0: [ 0.7 -0.1 -0.3 -1.  -0.3  0.6  0.4  0.   0.1 -0.6 -0.9]
1: [ 0.2 -0.6 -0.2 -0.6 -0.9  0.4 -0.1 -1.5  0.2 -0.3 -1.3]
2: [-0.9 -0.8 -0.2  2.3 -0.3  0.5 -0.8  0.5 -0.1 -1.1 -0.5]
3: [-0.6 -1.3 -0.3 -1.5 -0.9  1.3 -1.3  0.3  1.2 -1.6  0. ]
4: [-0.8 -0.9 -0.4  2.4 -0.3  0.6 -1.4  0.1  0.  -0.9 -0.7]
5: [ 0.2 -0.6 -0.1 -1.6 -0.4  1.   0.3  0.5  0.4 -1.   0.3]
6: [-1.3  0.6  0.2 -0.5 -0.9  0.8  1.9  1.7  0.4 -0.5  2.4]
7: [ 2.6 -0.8  0.6  0.2 -1.  -0.4 -1.4 -2.6 -0.1  1.   0. ]
8: [-2.   0.9 -0.4  0.   2.3 -1.2  2.4 -2.4 -0.1  1.2  2. ]
9: [-1.  -0.9 -0.6  1.9 -0.3  0.5 -1.3  0.1 -0.1 -1.1 -0.9]
10: [ 0.  -1.2 -0.4 -1.5 -1.1  1.2 -1.3  0.3  1.1 -1.4  0. ]
11: [ 0.  -0.6 -0.3 -0.7 -0.6  0.4  0.  -1.5  0.1 -0.3 -1.3]
12: [ 1.4  0.4 -0.6  6.6 -0.2 -1.2  0.4 -1.1 -1.   1.1 -0.7]
13: [ 1.  -0.3 -0.2 -2.5 -0.1  1.2 -0.4  0.3  0.3  0.   0. ]
14: [-0.6 -0.8 -0.5  1.5 -0.1  0.5 -0.4  0.6 -0.1 -1.  -0.3]
15: [-0.9 -1.3 -0.2 -1.7 -0.9  1.4 -1.6  0.1  1.2 -1.1 -0.3]
16: [-0.9 -0.9  0.   2.4 -0.3  0.6 -1.2  0.5 -0.1 -0.9 -0.6]
17: [-0.4  1.1  1.  -0.3  0.6 -1.8  2.  -1.1 -0.3  0.9  1.9]
18: [-0.8  2.4  1.6 -1.3 -0.1 -0.4  0.2  1.3  0.3  0.8  0.6]
19: [-1.2 -0.6 -0.3  0.4 -0.2  0.4 -0.6  0.1  0.1 -0.9 -1.5]
20: [-0.3  1.2  1.3 -1.3  0.4 -1.8  1.9 -0.6 -0.2  1.   1.8]
21: [ 2.3  0.2  0.   3.1  0.  -1.4  0.5  0.3 -1.5  1.6 -0.4]
22: [-0.9  1.1  1.1 -1.  -0.8  0.1  1.   2.  -0.1  0.2  2.3]
23: [-2.6 -1.1 -0.6  2.7  2.5 -2.   0.3 -0.6 -2.9  1.  -0.5]
24: [-0.7  2.7  1.8 -1.6  0.1 -0.5 -0.2  0.6  0.1  1.   0.6]
25: [ 1.1 -0.4 -0.3 -2.1 -0.2  1.3 -0.2  0.6  0.  -0.1 -0.2]
26: [ 0.6 -0.3 -0.4 -0.6 -0.4  0.5  0.1  0.  -0.1 -0.4 -0.8]
27: [-0.9 -0.2 -0.4 -1.7  1.3 -0.5  0.1 -0.4  0.7 -1.4  0. ]
28: [ 0.1  0.8  1.  -1.4 -0.1 -0.7  0.2  0.5  0.6  1.1  1.4]
29: [-1.1  2.   1.5 -0.7 -0.2 -0.2  0.3  1.3  0.2  0.5  1.3]
30: [ 0.3 -1.  -0.3 -1.4 -1.   1.1 -0.8  0.6  0.6 -1.4  0. ]
31: [ 0.2 -0.6 -0.2  0.5  0.2  0.6 -0.2 -0.3 -0.1 -0.2 -0.6]
32: [ 0.   1.2  1.4 -1.1 -0.4 -0.4  0.5  0.2  0.1  0.9  1.1]
33: [ 0.7  0.1 -0.5  6.7  0.  -1.4  0.5 -1.1 -1.1  0.9 -0.8]
34: [-1.2  0.9  1.  -0.7 -0.9  0.3  1.5  2.1 -0.1 -0.2  2.5]
35: [-1.  -0.5 -0.3 -1.8  0.8 -0.2 -0.3 -1.2  0.7 -0.5 -0.2]
36: [-0.8 -1.5 -0.2 -2.  -1.1  1.3 -1.3  0.3  1.3 -1.4 -0.1]
37: [-1.1  2.2  1.2 -1.2 -0.3 -0.4  0.2  1.2  0.2  0.9  0.8]
38: [ 0.5 -0.6 -0.5 -0.9 -0.3  1.1  0.2  0.8  0.2 -1.1  0.4]
39: [ 1.  -0.6 -0.2 -1.7 -0.4  1.2  0.   0.5  0.5 -0.9  0. ]
40: [ 1.9  0.6  0.7  1.7  0.2 -1.7  0.9  0.3 -1.6  1.4  0. ]
41: [ 1.1  0.9 -1.2  3.7 -0.3 -1.3  0.9  1.  -0.5  0.3 -0.2]
42: [-1.   1.4  1.5 -0.8 -0.5  0.   0.6  2.1  0.1  0.2  1.9]
43: [-0.9 -0.7 -0.2  2.1 -0.2  0.6 -0.5  0.5 -0.1 -1.  -0.3]
44: [ 1.1  0.9 -0.8  4.8 -0.2 -1.4  0.5  0.1 -0.5  0.5 -0.3]
45: [-1.   0.  -0.4 -1.7  1.4 -0.5  0.3 -0.1  0.7 -1.7  0. ]

[-0.1  0.8  0.8 -1.4  0.2 -0.7  0.3  0.3  1.2  0.8  1.7] >> 28 32
[ 2.1 -0.2 -0.5  3.   0.  -1.1  0.5  0.2 -1.2  1.5 -0.3] >> 21 40
[-0.4 -0.6  0.5 -1.4 -0.4  0.5 -1.4 -1.6  1.1 -0.5  0. ] >> 35 15
[ 1.1 -0.3 -0.1 -2.6 -0.2  1.4 -0.6  0.4  0.7 -0.1  0. ] >> 13 25
[-1.  -0.6 -0.4 -0.2 -0.3  0.4 -0.4 -0.1  0.1 -0.6 -1.5] >> 19 31
[-0.3 -0.7 -0.2  0.9  0.1  0.4  0.   0.5 -0.1 -0.8 -0.4] >> 14 31
[ 1.  -0.3 -0.2 -2.5 -0.3  1.4 -0.6  0.3  0.6 -0.2  0. ] >> 13 25
[ 1.6  0.7 -1.1  3.2 -0.3 -1.1  1.2  1.3 -0.5  0.3 -0.3] >> 41 44
[ 1.2  0.8 -1.   5.  -0.2 -1.4  0.6 -0.2 -0.6  0.7 -0.2] >> 44 41
[ 0.2 -0.6 -0.2  0.9  0.2  0.6 -0.1 -0.1 -0.1 -0.4 -0.5] >> 31 14
[ 0.1  1.1  1.4 -1.2 -0.3 -0.4  0.5  0.2  0.1  1.   1.3] >> 32 28
[ 2.1 -0.3 -0.4  3.9 -0.3 -1.   0.6  0.6 -0.9  1.4 -0.3] >> 21 44
[-3.2 -0.7 -1.   0.7  4.1 -1.9  0.6 -1.3 -2.7  1.1 -0.3] >> 23 8
[-0.1  1.3  1.6 -0.9 -0.4 -0.3  0.6  0.4  0.   1.   1.1] >> 32 28
[ 0.8  0.7 -1.   1.9  0.  -1.   1.7  1.3 -0.1 -0.4 -0.3] >> 41 40
[-0.3  1.4  1.8 -0.9 -0.6 -0.4  0.6  0.4  0.   1.   1. ] >> 32 28
[-0.8  0.9  0.4 -0.2  1.1 -1.6  2.  -1.8 -0.1  1.1  2.1] >> 17 8
[ 0.4 -0.6 -0.3 -0.7 -0.2  0.9  0.3  0.7 -0.1 -1.2  0.9] >> 38 5
[ 0.9 -0.4 -0.3 -1.9 -0.2  1.3 -0.2  0.6 -0.1  0.   0. ] >> 25 13
[-1.2 -0.7 -0.3  1.  -0.3  0.4 -0.8  0.1  0.  -0.9 -1.4] >> 19 9
[-0.1  1.3  1.4 -1.3  0.3 -1.7  1.8 -0.3 -0.1  0.9  1.6] >> 20 17
[ 0.4 -0.4  0.  -0.6 -0.6  0.5  0.  -0.1  0.  -0.3 -0.9] >> 26 0
[-0.4 -1.  -0.6 -0.4  1.9 -1.5 -0.7  0.5 -1.5  0.7 -0.5] >> 31 27
[-2.6 -0.6 -1.3 -0.6  4.8 -2.   0.5 -1.6 -2.6  1.3  0. ] >> 23 8
[-0.7 -0.3 -0.3  6.7  0.4 -1.5  0.9 -1.  -1.9  1.  -0.5] >> 33 12
[-1.1 -0.8 -0.4  1.5 -0.3  0.5 -1.   0.1  0.  -1.  -1.1] >> 9 4
[-0.1  1.5  1.2 -1.1  0.3 -1.5  1.8 -0.2  0.   1.1  1.7] >> 20 17
[ 0.4 -0.6 -0.3 -0.6 -0.3  1.1  0.2  0.5  0.2 -1.2  0.7] >> 38 5
[-1.2 -0.6 -0.5 -2.6  0.4 -0.2 -0.4 -0.9  0.4 -0.1 -0.2] >> 35 27
[ 3.7  0.4  1.   4.2 -1.4 -0.9  0.1  0.8 -2.4  2.4 -1.4] >> 21 40
[-2.9 -0.6 -1.1  0.4  4.7 -1.9  0.6 -1.2 -2.7  1.2 -0.2] >> 23 8
[-0.9  0.8 -0.1 -1.3  1.6 -0.4  0.6 -0.2  1.7  0.8  1.6] >> 28 27
[ 1.2 -0.2 -0.2 -2.6 -0.3  1.4 -0.3  0.   0.7 -0.1  0.1] >> 13 25
